Families of rows that turns and mirrors carry onto each other, the same ones carrying the whole set onto itself: the rest of each named row's family, in list order
5 families of 8 rows
Z585: [  7  -1  -1   4   3 -14  21 -27  19   9  30]
Z749: [-13   4   3  13 -10 -20   9 -38  14  -2  31]
Z429: [-32  -3  -4  22 -30   5   3 -25 -20 -14  16]
Z347: [-28  -6 -10  19 -23  10   4 -21 -24  -4   4]
Z595: [  5   0   3   7  -5 -14  22 -27  21  -1  45]
Z537: [-22 -10  -7  20 -33  21  14  -8 -27 -18  24]
Z889: [-20  -2  -6  17 -25  26  12   0 -32 -15  23]
Z350: [-11  12  -7   7   3 -18  -4 -25  11   6  22]
Z381: [  6   8  -7   1   9 -14   9 -14  19   7  34]
Z575: [-31   5  -4  20 -22  11   0 -18 -27 -11  14]
Z452: [13 -4 -1  3 -8 19 32  8 -4 -8 48]
Z330: [ 11 -13  -4   7 -19  18  35   4  -3 -12  48]
Z168: [ 15 -15  -8   3  -9  19  37   5  -2  -1  37]
Z394: [-27   1  -6  17 -13  -8   1 -35  -8   3   6]
Z465: [ 10 -11  -2   4 -15  18  30  16  -3  -9  42]
Z649: [-15  14   5  13  -2 -18   3 -35   7   2  27]
Z611: [16  1 -9 -2  6  2 20  3 14  3 42]
Z148: [ -1  -7 -16   6 -14  27  16  18 -19  -9  28]
Z462: [ -1  -6  -6  11 -19  29  25  11 -23 -14  37]
Z45: [16  3  2  2  1  1 29 -7 13 -1 50]
Z520: [  1 -16 -12   9 -19  29  29   8 -20  -7  26]
Z269: [-12   3  -2  11  -3 -18   8 -38  10   9  17]
Z526: [ 13  -4 -13   0  -3  18  24  16  -2  -4  39]
Z564: [-29   4 -14  15 -16   8  -9 -10 -22  -6   8]
Z572: [15 -6  3  1 -4  1 29  3 15 -2 47]
Z515: [-28   3   0  20 -20 -12   1 -38  -4  -6  19]
Z329: [-18  -3 -16  13 -19  24   3   7 -27 -10  15]
Z996: [ -5 -15  -7  13 -29  27  27   4 -20 -17  37]
Z668: [14 -7  0  4 -9  1 33 -9 14 -6 51]
Z309: [ -7 -12  -6  11 -25  26  21  16 -21 -14  30]
Z300: [  5  11   5   5   4 -14  16 -25  18   2  41]
Z198: [-29  12   1  19 -13  -7  -5 -33 -11  -4  16]
Z251: [-26  10 -10  13  -7  -9 -12 -23  -6   1  10]
Z808: [-17 -13 -13  16 -25  25  16  -3 -29  -8  13]
Z683: [  6   2   6   3   0 -16  18 -16  23   3  40]
Z867: [18 -8 -4  0  1  1 33 -9 14  6 39]
Z621: [-35   0  -2  19 -25   2  -4 -16 -19  -9  10]
Z435: [-29   6   2  16 -14 -16  -5 -29  -1  -2  14]
Z159: [-25  -8  -5  17 -29  19   7   2 -27 -14  16]
Z12: [-12   7   5   9  -4 -23   4 -29  17   3  27]

Which other rows belong to the same family as Z12? Z465, Z572, Z309, Z683, Z621, Z435, Z159
Which other rows belong to the same family as Z996? Z749, Z429, Z595, Z537, Z330, Z515, Z668
Which other rows belong to the same family as Z168? Z585, Z347, Z394, Z520, Z269, Z808, Z867

Families of rows that turns and mirrors carry onto each other, the same ones carrying the whole set onto itself: the rest of each named row's family, in list order
3 families of 6 rows
Z933: [ 21 -18  19  -4   5 -16   4  11  34  19 -12 -14  -9 -13  -8   8  -4   7
   9]
Z88: [-19   7  36  -7 -28  17 -13   3  18 -28   0 -18 -18   5 -24  -9  28 -11
 -12]
Z414: [  3  15  25 -17 -26  31  -4   1  11 -30  12 -16   3 -10 -13  17  18  -2
  -7]
Z22: [ -3   3  33  -2 -19  33   0  -2  10 -17  22 -16  14 -15 -21   7  25   2
  -1]
Z775: [ 11  24  24 -10 -13  31   8  10  15 -20  -5 -31   0 -12 -20  -6  25   8
 -21]
Z495: [  6 -22  13  -9 -19 -29  37  14   6   9 -14 -10  -9 -15 -23  -3  24 -16
 -16]
Z878: [ -8  11  13  -8   1   6 -20   0   8 -22 -12 -28  -2  -3  11  26  19   7
 -11]
Z613: [-17  10  30 -14 -14   9 -23   3  21 -20  10 -20  -4  19  -2  24  15   0
 -19]
Z670: [-10  14  13  11 -19   9 -15   8  24 -26 -11 -10 -30  18 -16 -10  13   1
 -18]
Z478: [ 29 -30   7  -2 -11 -15  12  22  29  10  -2  -2  -7  -8   0   9  35  14
   0]
Z5: [-20  -3  39   4 -22  25 -11   4  17  -7   7  -7 -14  20 -26  -7  24  -9
  -6]
Z966: [ 25 -28   4 -17 -12 -16  26  16  28  13  -7   0  -8 -11  -9  19  15   1
   2]
Z395: [-15   3  32   2 -13   9 -21  -1   3  -9  17 -11   8  13  -1  26   9  -6
 -10]
Z821: [ 14 -20   5  -3 -19 -16  34  19  -4  12 -13  -5  -7   1 -11   1  41  -9
 -20]
Z596: [  7 -30   8  -3  -8 -38  16  10  40   9  -1 -12   1  -2 -21   4  14   0
 -27]
Z688: [  0   0   8  -6  -5 -14  47  11  -1  14  -4 -14 -15 -10 -19   2  12   4
   0]
Z172: [ 18 -29   5  12 -15 -32   6  11  25   4  -4 -11  11  -2 -16  -3  25  -4
 -36]
Z105: [ -3 -21  -3   8  -2 -18  17  -9  28   7 -15 -19   3  -2 -35  -5   2  -9
 -25]

Which other rows belong to the same family as Z775? Z933, Z878, Z670, Z688, Z105
Which other rows belong to the same family as Z5? Z22, Z478, Z395, Z821, Z172
Which other rows belong to the same family as Z613? Z88, Z414, Z495, Z966, Z596

